Named turns come first, each shown by rows before and after it. Which turns, in which order, take the first row of each pair that follows to the second? Write the first one first, as in the answered first pair.
turn J_53:
[-19 -15   5   7  -4   1  -1   1   5   3  -7  -8 -16  -8   8   8  -1  -4
   1  -8 -13  10  -2   6  -7  -1] => [-14 -16   0   8  -4  -3  -3   9   8   3  -9  -4 -12  -6   8  13  -2  -2
   2  -3  -9  15  -6   6 -10   6]
[ -3  -7 -18   4  15  -1   2   6  13  -5   1  13   2   7  22  12   5  -5
  10   2   9  10   1  13  -3  -2] => [  4  -2 -15   1  11   8   4   3  12  -2   1   6   0  12  22  16   3  -6
   5   5  17   6  -7  13   0  -9]
[  3   3   9  -1   4   9   2  -5  -4   6   0   0  -5   1  -4  -5  -1   1
  -1   0   4 -10   5   2   9  -8] => [-3 -2  7  2  8  3  1 -2 -3  3  1  6 -4 -4 -4 -8  0  3  4 -3 -4 -6 12  1
  7 -2]
turn J_160:
[ 14   8  -1  -8 -16  12  -1   4   2   2   6  -3   0   2   5   9  -6  -7
  -8  11  26 -12 -16   5   6   0] => [-10   5   0  -8 -13  15  -2  -2   4  -5   6 -19 -16  -6  11   1  -7 -11
  -3   0  10 -14 -14   2  -5 -14]
[ 2 -5  0 -1  1  0  5  2  4  1  3 16  1  1 -5 -3 14  4 -6  3 -2 -3  9 -3
  0 13] => [ 4 -3 -7 -1 -2  0  1 12  9  2 -2  6 -2  2  1  5  7  3 -5 10  2  4 -7 -3
 -8 14]
[ -1  -2 -11  -5   2   1  -7   3   5   7   4 -23  -9  -2  16   6 -16  -7
   5  -1  -2   6 -17  -6 -26  -5] => [-10  -7   5  -2  10   1   1 -20  -5   6  16  -7  -7  -5   6 -15  -1  -7
   4 -18 -15  -9  19  -5  -9 -10]
[  9  -7  -1   6  11  -4  19 -11  -7   3  -3  17  -1 -12 -10  -3  25  -2
  11  -5   6  -7  -6   9   4  13] => [ 12  -5 -10   5   6  -4  15   2  -1   4 -10   7  -4 -11  -4   9  16  -2
  12   4  14   2 -27   7  -7  14]
turn J_304:
[  5  -2  13   4  11  -4  -5   1  -7   7  -6  -2 -14  -6  -6   3 -20  -8
  -5   1   7 -14 -10   2  21  10] => [  0  -2  15   4  13  -3  -4  -2  -9   6  -5  -3 -17  -7  -5  -1 -17  -9
  -5  -3   2 -15  -5   1  20   7]
[ 10  -3 -11   3  -2 -12  -2  18   7   3  -3  12   9   6   1  10  -4   5
   2   9   8  12 -10   3  -6  17] => [ 21   4  -3  -1  -5   0   3   7   2   8  -2   7  10  13  -3  11  -4   2
  -5  13  18   2 -14   4   4   7]
[ -8  10  -2   2 -18   7   6  -9  -4   4   8 -13  -1   6   5   2  -2 -10
 -19   4  -8   2 -12  -7   1 -20] => [-17   5  -1   3 -14   4   5 -11  -3   2   9 -13  -4   2   5  -3  -1 -10
 -17  -1 -15   2  -6  -8   0 -21]
[-15  -2   3 -13  10  -3   0   6  12  -6   7 -11  -8   2   2   7  14  13
   2  -1   0   9   9  -1   2 -11] => [-13  -2   0 -12   9  -5  -1  12  14  -5   5 -10  -6   3   2  10  11  14
   3   2   2  13   5  -1  -1  -6]
Now pairs of rows:
(two turns a pair)
[ -3  13  16  -4  -7   6  -4 -15  -6   9  -6 -16 -14  10   6  -9  -4   5
   2  -8  -4   4   3  -6  17  -1] => [ -6   2   3   1  -1 -15 -11   4   1   5  -5   1  -6   4   6  -8  -2  13
  12  -5 -11  18   8  -6   9  23]	J_53, J_53
[ -2  -4  -2  -4  14 -31  -2  10  14   8  -5  27  11   2   4  -7  13   3
  12   7  17   1   7  -2   1  11] => [  2   7  -4  -9   3 -16  -3  13  16  12 -13  -1   0   8  13   7  -1  -3
   6  17  30   0 -25  -3  -8  -7]	J_160, J_53
[  0  -5  -4   9  10 -12 -10  10   3   2  -8   6  -8  11   4   7 -13   8
   8  -2   9   0  -1  -2  -4   5] => [ -4  -7   4  10  14 -11  -7   1  -2   1  -4  12  -8   9   0  -1  -6   9
   8  -8   3  -6  13  -1   4   4]	J_160, J_160
[ -7  -3   9   4   6  -5   1  -9  -2 -11  -1  -6  -5   4  -1  -1 -22  -1
   4 -18 -13   1  29   4   3 -12] => [ 16   4  -4   3  -2  -7  -4  12   5  -6  -8  -7   4  12   1  20 -31   2
   0   2  10  12   0   6  -3   1]	J_160, J_160
[ -7   3 -10   4  -4  14  11   7  -3  -2  -9   7  -7  -5   4   7  -5   2
  -3   6 -15   0 -12   4  -9  -6] => [-11  -1  -8   6   0   9  11   5  -5  -4  -6  16  -4  -8   1   0   1   3
  -1   1 -21  -2   1   4  -5  -1]	J_160, J_304
[ 19  -3 -10  -2  -3 -16  -2  19  15  -2  -1  12   9  -2   4  29 -16   4
  10  13  11  10 -19   1  -9  18] => [-11 -13  13   0  11 -13   8 -17   2  -9  13  21   1 -13  -4  -6   3   1
  14 -17 -19 -10  31   0   7   1]	J_160, J_160
[ 12   1  -2 -10  -2   2   1 -10  -4  16  -3  11  17  -3  -3   5   1  -4
   3  12  13   2 -10  14   4   1] => [ -5   2  -3 -12  -3   7   0 -12   0  12  -7  -9   3  -8   5   5  -6 -10
   5   8   6   2 -18  12  -8 -14]	J_160, J_304
[-15   1   2   9  -2   1   8 -15  -5   1   3  -6   2 -10  -7 -16  11  -7
   5 -15 -22  -8  10 -11   4   0] => [  0  -1 -18  11  -6 -13   0  14   6   3  -3   1  12  -8  -4   3   3  -1
   8   3  -9  12 -12 -10  -6  24]	J_304, J_53
[ 10   1  -6   1  -7  -3  -3   6   4   2  -4  -3   3   4   0  11  -5   1
   5  10   8   4 -11   6  -8   3] => [-11  -5  -6   2  -2  -5  -4   3   5  -5  -3  -6  -6  -5   4   2  -5   0
  11   1  -8   5  -1   4 -15  -2]	J_160, J_53
[11 -3 -2  0 -1 -4 -1 -1  0 -2  4 18  9 -1 -3  6 -4  8 -9 12 10  5 -3 -2
 -1 11] => [  9   0   9  -3  -1   8   3 -17  -6  -1   7  12   4   2  -5   0  -3   5
 -13   7  10  -6   2  -2   6  -4]	J_304, J_53
[  4 -10 -10  -3   6 -18  -8   8  11 -13 -12   7   5  -7  -6   8   7  10
  -3   5   1   4  10   0   2  -2] => [ 13   1   1  -9   0  -1  -1  -4   5  -7 -14  -7   0   1  -6  10   3   5
 -13   8  12  -7  -2   0   8 -21]	J_53, J_53
[  5   8  16  -3  -2  24  16 -30 -21   0   0 -14   6  10   3  -7   1   6
  -4   0   2  -8   1  -5   2 -21] => [-25 -10   0   4  10  -1   5 -13 -10 -12   0  -6  -1  -9  10 -14   3  11
  13 -10 -26  11  14  -8 -19  -3]	J_304, J_304
[ 16   2  -5  -7  -7   3   7   9   4   5  -1  -6   4   6  -2  15   3   2
  -1   7  22   3 -19   7  -3   0] => [-14  -3  -4  -7  -2   5   5   3   7  -3  -1 -22 -14  -7   5   5   0  -2
   6  -7   1   3 -12   3 -14 -15]	J_160, J_304
[ -5   2   9  -6  -5  14   8 -10  -5   1   2  -5   0  -2   4  -3  -2  -4
 -11  -6   3 -14   2   2  11 -18] => [-11 -11  -7   0   3 -11  -1  12   3  -5   2  16   8 -11   5  -2   1   4
   2  -4  -8   4  10   2   1  11]	J_53, J_53
[-16  -1  -2   6   0   2  -2  -1   0  -7   2 -12  -9  -6   2  -1   0  -9
   6 -10 -11   0  -1  -2  -4  -8] => [15  5 -6  6 -4 -2 -2  8 -2  1  3  7 10  4 -6 10  2 -4 -1  5 10  3 -8  1
  7 10]	J_160, J_160
[-13   2  15   0  -9   5   5  -8  -3  -2   2 -13 -11  -3   7  -7   0  -3
  -3  -1  -1  -5  -2   1  -6 -15] => [ -1  -1  17   3  -6  -3   7  -9  -7   0   7  11   4  -1  -2 -12  10   3
  -4  -1   1  -6  16   3   7   1]	J_304, J_160
[  6   0   8  -5  -1  -3   4  -6   3   2   3   6  13   1   4 -11   1  12
  -5   1  10  -5  -3   0   3  10] => [ -2   3   7  -6  -3   4   3  -6   5   1  -2 -11   3   0  11  -9  -5   7
  -4   0   9  -5 -14  -1  -4  -2]	J_160, J_53
[-19  -2  -9  -1  -1  -9 -16  16   8 -13  -1 -10  -8 -10   9   1  -9  -1
  10   3  -9  12 -11  -1 -16   2] => [-27  -2   5  -1   3  -2  -9  -4  -1 -14   5  -9 -12 -11   4 -13  -1  -4
   8  -9 -19  -2   9  -1  -6 -11]	J_304, J_160
[ 14   2  17   4  -3  32  21 -19 -12   4  -3   4   3   2  -4  -5   1  -5
 -13 -12  13 -23   0   0  14 -10] => [-11 -19   1  13  11  -1  10   1  -2  -8  -1  26   5 -16  -1 -14   7   4
   6 -22 -16  -3  22  -2  -2  19]	J_304, J_53
[-10   1  -7   1  -1   3  -4  12   7  -1  -5 -14  -6   0   7   6  -9  -5
   3   2  -3   8 -13   0 -16  -1] => [-14  -1   8   1   5   7   3 -10  -3  -1   5  -4  -5  -1  -2 -11   3  -5
   1 -11 -12  -6  16   1   1  -8]	J_53, J_160
[-28   2  -4   6  -5  -2   2  12  -9  -1   5  -4  -4  -5  15 -13  -8  -1
   4   3  -4 -21  13  -4  -9   1] => [ -2   7 -10   6 -10  -4   0  23  -8   6   4   7  10   4  11   0  -8   3
  -1  17  15 -16   1  -3  -4  16]	J_160, J_160
[-18   0  13   6  -3   1   8 -12  -8 -16   3   0   7  -9  -2  -4  -1   6
   5 -16  -8  -1  21   3  -4 -16] => [ -2  -2   4   9  -2 -11   5   2  -4 -12   3  20  23  -5  -7   4   3  12
   5  -6   1   9  21   5  -1   7]	J_304, J_160
[  9 -14   4  -6   3   2   0  -4   2   3   0  19  16   7   4 -13  12   6
   8   8  13 -15   2   7  11 -21] => [ -9 -16  -2  -7   1   5  -5   2   9  -2  -6  -4  -1   0  16 -10   1   2
  14   6   4  -9 -14   4  -8 -33]	J_160, J_160
[ -4   3   3  -4  -8  11  13 -23 -10   2   6  -1  -2  15   2  -5   0  -5
 -13  -3   6  -9   2   1  11 -19] => [-10  -1   4  -3  -4   8  13 -25  -9  -1   8   2  -2  13   1 -11   3  -4
 -11  -7  -1  -8  11   1  11 -17]	J_160, J_53
[  1   9  15  10   5   1   4 -23  -1   3  -1  -3  -8   8 -10   3   4 -14
  15   1  -6 -17   4   3   8 -15] => [ 15   7   8  13   7  -9   2 -12   1   6   0  17   6  11 -15   8   7  -8
  15   8   2 -10   6   4  12   6]	J_304, J_160
[17  2  0  1 -7  2  0  0 -1  5  2  8 10  8 -6  6 -1  1 -5  6 14 -3 -4  0
  8  7] => [ -8   1   0  -1  -6   7  -2  -3   3  -2  -2 -18 -11  -1   5   1  -8  -5
  -1  -3   0  -3 -11  -3  -7 -12]	J_160, J_53
[  1  -5   4   0   8 -10  -4   3  -1  -1   2  19   7  -6  -2 -11   5   7
   4  -2  -5   0  16  -2  10   6] => [17  2  0 -2  0 -5 -5 10  1  4 -2 15 12  2 -2  2 -1  7 -1 11 12  2 -3 -1
  9  7]	J_304, J_53
[  6 -15  -8   9  10 -15  -4   3  -5  -1   1   5   7   9   2   2   1   6
   7   5   1   5   0  -1  -3   9] => [ 12  -5   2   4   5   3   2 -11 -10   3   0 -10   2  16   2   3  -2   1
  -2   5   9  -7  -7  -1   2 -11]	J_53, J_53
[  5   3  15  -2  11  -4   8 -11  -6  19  10  -6   2   0 -18   2  17  -6
  -4   9  -7 -10  12   5  18  -2] => [-10  -6   5   2  17 -19   1   2   2  13  10  -1   1 -10 -13   1  17  -3
   6   5 -21   1  17   4   5  11]	J_304, J_304
[-12   6   3   1  -6   7   3 -12   5   4   8 -13 -12  -6   5   2  -6  -5
  -1  -2   6  -5  -2  -4  -3  -6] => [-13   1   5   3  -1   0   4 -15   3   2  12   2  -6  -8   0  -5   3  -2
   2  -7   0  -8  16  -3   3   2]	J_160, J_304
[ -6  16   8   4   4  -7  -9 -25  -5  11   5   9   1  10   0   6   4  -4
  10   2  10  -8   5   0   1  -5] => [ -7  17   8   3   2  -5 -10 -25  -4  11   3   2  -2  11   2   7   1  -5
  10   1  12  -8   1   0  -1  -9]	J_160, J_53
[  6   7   3   8  10  -4   8   3   0   4   1  12  11   7 -10  -5   8   1
  -1  -7   2 -10   7   1   0   2] => [ 8  9 -6  7  7 -7  4 15  6  5 -5  4  9  6 -4  5  1  2  1  1  6 -2 -8  0
 -9  5]	J_304, J_160
[ -6   0   8 -10  -4  -9  -1 -13  16   0  -3  -2   0  -8   6   3   1 -11
   0  -4   6  -7 -11   3   1  -2] => [ -8  -2   8  -8  -1 -12  -1 -15  16  -1   0   4   2  -9   3  -1   5 -10
   2  -8   2  -8  -2   3   3   1]	J_160, J_304
[ -8  -7  -7   0  -1  -7  -7  11   7  -2  -5  -2  -2  -3   8   7  -6   2
   6   2  -4  13  -9   2 -12   4] => [ -5  -9  -7   2   1 -13  -8  11   6  -2  -3   9   4  -3   3   4  -1   5
   6   0  -5  12   0   2  -7  12]	J_160, J_53
